In the rows, 128 means zero.
Where one turn sends some rows of the set: a few examples, then the rows asked:
Beda: [105 110 117 136  96 182 149 137 119 117 142 108 124 121 114]
gor: [143 137 143 116 111  93 124 127 149 136 140 106 129 119  94]
Bisu: [122 110  91 130  88 156 141 139 118 144 136 117 112 137 112]
nudo: [160 106 105 148 147 133 151 127 118 115 150 102 131 118 100]
noda: [114 112 122 106 130 135 124 154 140 134  99 116 156 142 136]
Tos: [132 135 140 123 123 104 138 156 139 116 123  73 131  97 104]
sife: [130 117 159 119 147 112 140 118 148 123 142  94 148 109 115]
selo: [153 134 129 113 126  94 123 132 147 136 141  98 140 127  92]
Retog: [114 112 114 125 102 165 160 112 119 142 149 139 135 132 111]
pel: [152 109 109 149 146 131 167 131 115 118 140 103 130 106 103]
vus: [159 119 106 147 138 135 160 136 114 110 146 101 133 110  90]
Sikov: [112 139 128  99 121 140 142 157 132 127 103 128 169 130 114]
Non: [127 131 150 126 110 102 131 145 147 121 126  83 119 101 109]
nive: [ 93 121 109 140  98 162 148 149 117 122 119 122 119 137 123]
suraz: [108 131 102 130  96 154 140 136 120 134 134 141 128 155 106]
rozi: [ 95 115 122 137 113 169 143 124 125 123 137 136 133 149 123]
Sozul: [126 122 168 123 128 111 131 117 154 122 145  98 136 110 110]
Dasu: [119 128 128 105 123 152 113 158 140 112 117 112 165 147 114]

Non -> Sozul
vus -> pel
Retog -> Bisu
And these:
selo -> Tos
rozi -> suraz
Sikov -> noda

